Each path below is one point turned by a fixed rotation once a step. After each direction that follows a path, write how fast that rotation turns it, in deg/step (0 if it stays still).
Each turn is a multiple of 5 degrees from 10 to 175, or 0.
Each row of a path follows its step; steps can be skipped.
Path 1:
step 0: [-1.22, -4.30, -0.06, -1.98, 1.37, -1.30, -1.98, -2.65, -0.79, -1.05, -0.49, -0.74, 0.47, 0.92, 0.47, -1.71, -0.85, -0.76, 0.16, -0.95, -1.83, -2.39, -0.99, -0.76, -3.84, -1.73, 2.22, -0.89, 0.12, -2.21, 0.26, 0.57, -0.33, -2.42, 0.61, -0.57, 0.20, 1.33, 0.39]
step 1: [1.58, -0.93, -2.48, -0.91, -1.60, -4.44, -0.07, 2.40, -0.05, -1.34, -0.95, -0.44, 1.36, -1.40, -1.35, -2.55, -0.80, 1.75, 0.80, -0.26, -0.06, -1.70, 0.41, -0.51, -2.65, -1.85, 0.47, 0.84, 1.45, 2.23, -0.43, 2.16, -0.33, -1.15, 1.11, 0.17, -0.78, -2.75, -0.95]
step 2: [-2.86, -1.21, 1.19, 1.59, -1.39, -1.17, 0.35, 2.53, -0.10, -0.24, -2.56, 4.31, 0.79, -0.72, -0.50, -2.35, 2.22, 2.59, -1.76, -1.10, -1.60, -0.13, -1.03, 0.93, -1.66, -0.87, -1.53, 0.53, -2.57, -0.06, -0.33, -0.80, 0.22, -0.45, 0.96, 0.64, -2.06, -0.39, 0.48]
step 4: [1.27, 0.98, 0.76, -0.59, 1.34, -2.13, 1.78, -0.84, -0.85, -0.65, 1.25, 2.60, -0.27, -1.76, 3.35, -1.61, -0.61, 1.53, 2.43, -2.96, 0.34, -0.93, -0.40, -1.10, -1.81, 2.67, 0.76, 2.37, -0.77, 0.81, -0.86, 3.01, 0.32, -0.01, -2.23, -0.43, -1.13, 0.11, -1.33]
step 5: [2.03, -0.50, 1.18, -0.47, -0.47, 0.40, -2.56, -3.01, -0.38, -0.43, -2.13, 0.83, 1.20, 0.37, 2.05, -2.21, 1.67, -0.65, -1.64, -4.67, -0.37, -0.28, -0.59, 1.92, -1.58, -0.21, -0.97, 1.15, -1.18, -2.10, 0.74, 1.86, -2.39, -1.36, 1.63, 0.31, 0.34, -0.31, -0.37]
step 6: [2.58, -1.47, -0.33, -2.00, -1.87, -2.82, 1.07, -1.21, 0.21, -0.56, -0.83, -0.12, 0.87, -2.14, 0.20, -0.27, -0.51, -0.77, -1.43, 2.43, -2.15, 1.29, 2.09, 1.98, -2.69, 1.76, 0.78, -0.07, -0.79, 0.31, 2.60, 0.98, -2.03, -2.75, 0.77, -0.77, -1.37, -1.75, 0.55]
step 7: [0.14, -1.65, 0.92, 0.94, -1.47, 0.03, -1.93, -0.38, -0.87, -0.95, 0.03, 0.92, 0.57, -1.39, 1.31, -2.53, 1.75, 2.67, -1.67, 2.05, -1.21, -0.40, -0.33, 1.23, -0.93, 2.07, 0.63, -0.20, -2.48, 1.99, -0.79, 0.86, 3.73, 0.05, -1.42, -0.15, -1.72, -3.15, -2.32]
step 8: [-1.08, -0.27, -1.26, -0.13, -0.23, 1.49, -2.14, -1.90, 0.95, -0.40, -1.11, 2.48, -1.02, -3.07, -0.20, -2.80, 0.74, 1.42, 0.19, -0.96, -1.18, -0.16, -1.52, 0.02, 0.06, 1.27, 1.51, -2.67, 0.48, -2.26, -1.44, -0.19, 0.21, -2.49, 0.93, -3.51, 1.33, -1.89, 2.00]
step 9: [1.96, 2.25, -0.21, -0.76, 0.73, -1.60, 0.74, 0.91, 1.34, 1.68, 0.42, 0.24, 0.65, -1.16, 0.80, -2.27, 1.43, 3.38, 2.65, 2.31, 0.16, 0.57, 0.00, -0.52, -1.29, 1.45, -0.45, 2.13, -0.30, -1.43, -0.17, 2.75, -1.47, -1.33, -1.33, -0.72, 2.64, -2.32, 2.18]
step 10: [0.08, 2.02, 2.15, 1.02, 2.41, -1.58, -0.70, -3.09, -0.52, -0.93, -2.72, 0.38, 1.06, 0.56, -2.15, -1.18, 2.94, 2.35, -1.26, -0.57, -0.71, -1.14, -1.89, 0.53, -0.56, 3.85, -1.87, 1.43, -1.02, -1.14, 1.74, 0.14, -0.09, -0.26, -1.17, 0.94, 0.09, 0.69, -0.68]
step 11: [1.24, -1.35, -0.36, -2.71, 0.67, -0.75, -1.38, -4.25, -2.03, 0.27, 1.37, 2.20, -1.08, -0.51, -3.51, -0.71, 0.71, 0.06, -1.67, 0.09, -0.25, 2.75, 0.93, 0.76, 0.01, 0.68, -0.75, -1.07, 1.54, 1.67, 2.04, 1.40, -1.04, -2.85, -1.09, -0.39, 1.76, 0.03, 0.02]
Speeds:
[0.86, -1.08, 0.34, 0.46, -0.49, -0.58, -0.34, -0.31, -1.13, -0.03, 0.48, 0.01, -0.30, -0.21, 1.03, 0.93, -0.10, -0.34, 0.21, -0.43, 0.32, -0.56, 0.02, 0.51, 0.34, 0.22, -0.02, -0.50, -0.25, 0.07, 1.30, -0.55, -0.66, -0.02, -0.34, 0.29, 0.79, -0.03, -0.51]
55
[0.53, -0.12, -0.06, -0.40, -0.57, -0.12, -0.75, 0.54, 0.22, 0.04, 1.51, -0.01, 0.31, 0.99, 0.13, -0.32, 1.05, 0.37, -0.55, -0.13, -0.18, 0.38, 0.63, 0.81, 0.39, -0.52, 0.33, 0.48, 0.30, -0.04, -0.76, 0.38, 0.49, -0.34, -0.17, 0.71, 1.05, 0.24, -0.07]
175
[-0.88, 0.19, -0.68, 0.00, 0.06, 0.20, 0.47, -0.14, 0.07, 0.46, -0.32, 0.60, -0.52, 0.39, 1.37, 0.14, 0.28, -0.34, 1.52, 0.25, -0.18, -0.09, -0.78, 0.90, 0.44, 0.88, -0.14, 0.56, 0.55, -0.18, -0.68, -0.29, 0.34, -0.16, 0.18, 0.32, 0.63, -0.25, 0.32]
70
[0.66, -0.36, -1.03, 0.50, 0.46, 0.42, 0.53, -0.53, 0.55, 0.79, 0.70, 0.46, 0.41, -0.37, 0.20, -0.53, -0.24, -0.30, -0.52, 0.14, 0.56, -1.29, -0.53, -0.62, -0.19, -0.20, 0.19, -0.26, 0.00, -0.42, -1.13, 0.30, -0.89, 0.11, 0.09, 0.10, 0.48, 0.03, -0.83]
90
[-0.14, -0.57, -1.00, -0.37, 0.19, -0.19, 0.22, -0.88, -0.35, 0.27, 0.43, -0.36, -0.24, -0.43, -0.37, 0.56, 0.93, -0.32, 0.37, 0.37, -0.26, 0.73, 0.51, -0.01, 0.15, -0.62, 0.89, -0.03, 0.75, -0.19, 0.31, 0.26, -0.84, -0.32, 1.06, -1.23, -0.01, 0.29, 0.67]
135
[0.63, -1.27, -1.43, -0.15, -0.68, 1.15, -0.30, 0.27, 0.50, -0.52, -0.34, -0.60, -0.15, -0.08, -0.36, -0.22, -0.13, -0.25, 0.02, 0.12, 0.13, -0.24, -0.70, 0.74, -0.67, 0.00, 0.24, 0.67, -0.23, 0.74, 0.39, -0.40, 0.30, -0.28, -0.62, 0.14, -0.59, 0.35, 0.51]
60
[0.06, 0.29, 0.57, -0.01, -0.68, 0.07, -0.50, 0.14, -0.20, -0.36, -0.18, 0.82, 0.01, -0.83, -0.56, 0.39, 0.91, -0.40, -0.37, -0.45, -0.11, -0.27, -1.81, -0.01, 1.09, -0.15, 0.41, 0.59, 0.60, 0.51, -0.06, 0.64, 0.04, 0.58, 0.30, -0.21, -0.34, 0.23, -0.57]
125
Path 2:
step 0: [-0.44, -0.70, 0.12, 1.46, -2.28, 1.59, 1.78, 0.78, -0.37, -0.17, 0.95, 1.86, 2.15, -2.31, -1.21, -2.30, -0.46, -0.04, 1.72, -2.07, 0.50, -2.12, 1.15, -2.48, 2.25, 2.39, -1.49, 0.52, 1.33, -0.76, -2.44, -1.65, -1.38, -2.02, 1.07, 0.40, -0.56, -3.04, -0.14]
step 1: [-4.79, -0.89, 0.67, 0.13, 0.75, 0.39, 1.94, 1.74, 0.00, -0.21, -1.70, 0.25, 0.86, 0.28, -1.25, 2.33, -0.26, 0.75, 0.04, 0.39, -0.84, -2.04, -0.02, -0.51, 1.44, 1.69, -1.86, -1.54, 0.81, 2.17, 1.14, 2.79, 2.67, 0.52, -0.13, 2.02, -1.50, -1.04, 2.60]
step 2: [-1.28, -2.51, -0.87, -0.83, 1.08, 0.34, 0.09, -0.58, -0.74, -2.93, 0.19, -0.61, -1.01, 0.28, 0.55, 1.69, 0.84, 0.56, 0.10, -3.66, 1.43, 2.05, -1.44, -3.22, -1.41, 0.27, -0.50, 0.11, -0.04, -1.66, 2.38, 1.23, -2.76, -0.34, 1.08, -1.50, -1.84, -2.27, 2.88]
step 3: [0.25, 1.66, -0.57, 1.06, 1.08, 2.03, -1.12, 3.09, -1.11, -1.47, 0.81, -3.00, -0.63, -0.34, 1.88, 2.12, -2.25, 1.22, -1.07, -1.95, 0.16, -1.14, 1.29, 0.05, -0.09, -0.35, -3.52, -2.45, -1.71, -0.66, 0.81, -1.24, -1.90, -1.31, -0.68, 3.27, 0.07, 0.52, -1.11]
step 5: [-0.36, 0.11, 0.97, 0.59, 2.65, 4.82, -0.51, 0.62, 0.17, 0.39, -3.14, 0.02, 0.60, 1.76, -0.96, -0.45, -2.81, -0.81, -1.19, -0.06, 1.94, -1.84, -1.80, -0.13, -0.63, -2.44, 0.54, 0.85, 1.37, 0.85, 2.13, -0.53, 2.04, -0.85, 0.95, -0.46, -0.12, -2.37, -1.13]
step 6: [-1.57, 0.00, -2.74, -0.13, 0.61, 1.23, 0.91, -1.41, -1.19, 0.37, 1.50, -2.37, 0.36, -1.69, 0.45, -3.55, -1.02, 3.83, -0.06, 1.03, 0.96, 0.36, -2.15, -1.06, 0.26, 0.44, -1.69, 0.63, 2.70, 1.05, 2.23, -2.77, -1.12, 1.51, 2.04, -1.13, 0.04, 0.14, 1.02]
step 7: [-0.85, 2.08, 0.71, -0.19, -3.55, -0.66, -2.27, 0.88, 2.27, 2.99, 0.40, -1.62, -1.74, 1.37, 0.29, 0.07, -1.41, 1.74, 1.67, -0.64, -0.81, -1.90, -1.71, -2.34, -1.15, 0.57, -3.29, -1.64, -0.60, 0.95, 1.73, -0.29, 1.76, -0.81, -1.59, -1.85, 0.56, -1.90, 0.37]
step 8: [0.33, 0.00, -0.26, 0.75, -1.17, 1.07, 3.14, 0.04, 2.45, 0.88, 3.49, 0.86, -2.78, -1.89, -0.69, -0.42, 1.21, -1.16, 1.09, -0.57, 3.42, -2.10, 3.20, -0.96, -1.02, -1.16, -0.96, 0.20, 2.29, -0.75, 1.41, 0.87, -0.62, 0.18, 0.93, 0.10, -0.66, -2.65, 0.25]
step 9: [-4.26, -2.56, 0.27, 2.14, 0.41, 0.70, 0.85, 0.14, -0.55, 0.53, 0.49, 1.90, 3.14, -0.85, -0.38, 0.71, -2.57, 0.07, 2.07, -1.01, 0.97, -2.41, -0.07, -0.86, 1.98, 1.02, -2.12, 0.06, 0.92, -0.52, -0.08, 0.94, -1.05, -3.49, -1.24, 0.45, 0.82, -0.78, -2.01]
step 10: [-3.16, -0.19, -1.37, -2.25, 0.61, -0.31, 2.76, -0.44, -3.56, -0.64, -0.53, 0.02, -1.26, 0.22, 1.01, 3.74, 1.72, 0.12, 1.34, -0.58, 1.52, -0.59, -0.66, -1.39, 1.47, 0.63, -1.07, -0.12, 0.67, 2.44, 2.84, -0.07, 1.18, 0.66, -1.64, 0.65, -1.82, 0.32, 2.39]
step 11: [1.64, -0.56, -1.55, -1.92, 1.80, 0.88, -1.81, -0.80, -0.16, -0.99, -0.48, -0.53, -0.41, -0.87, -0.17, 2.67, -0.85, 1.79, 1.65, -1.32, 0.71, -0.49, -1.18, -2.23, -2.26, -2.34, -1.56, -0.02, -3.65, -1.87, 2.47, 1.76, -1.91, -3.24, 1.19, -0.11, -0.61, -1.24, 0.60]
Speeds:
[0.86, 0.34, 0.83, -0.66, 0.51, -0.56, -0.55, 0.51, -0.45, 0.04, -0.03, -0.66, -0.39, -0.16, -1.32, -0.28, 0.01, -0.38, 0.46, -0.71, 0.56, -0.02, 0.37, -0.61, 0.65, 0.28, 1.18, -0.21, 0.85, 0.20, 0.86, -0.40, -0.22, -0.51, -0.15, 0.52, -0.02, -0.11, -0.08]
135
[-0.61, -1.44, -0.06, -0.53, 0.33, 0.87, 0.23, -0.49, -0.46, -0.02, 0.47, 0.42, 0.72, -0.01, -0.63, 0.01, -0.26, -1.32, -0.16, 0.28, -0.63, -0.19, -0.76, 0.04, -0.21, 0.07, 0.41, -1.11, 0.92, 0.26, -0.10, -0.35, 0.69, -0.12, 0.20, 0.06, -0.25, 0.39, -0.01]
85
[-0.05, -0.45, 1.39, 0.33, -0.25, 0.97, 0.06, 0.96, -0.07, -0.11, -0.36, 0.06, -0.50, 0.95, 0.36, -0.63, -0.07, 0.71, -0.72, 0.06, 0.32, 0.09, -0.20, -0.20, -0.06, 0.49, -0.06, -0.85, 0.36, -1.10, 0.38, -0.18, -0.34, 0.90, 0.45, 0.05, 0.53, 0.55, 0.43]
25
[-1.04, -0.11, -0.01, -0.05, 0.24, -0.61, 0.77, 0.45, 0.05, -0.26, -0.10, 0.88, -0.59, -0.21, -0.13, 1.53, 0.19, 0.27, 0.37, -1.13, -0.77, -0.47, 0.57, 0.57, -0.21, 0.78, 0.33, -0.16, 0.21, -0.97, 0.14, -0.08, -0.54, -0.59, 0.29, -0.10, -0.26, 0.33, 0.12]
45
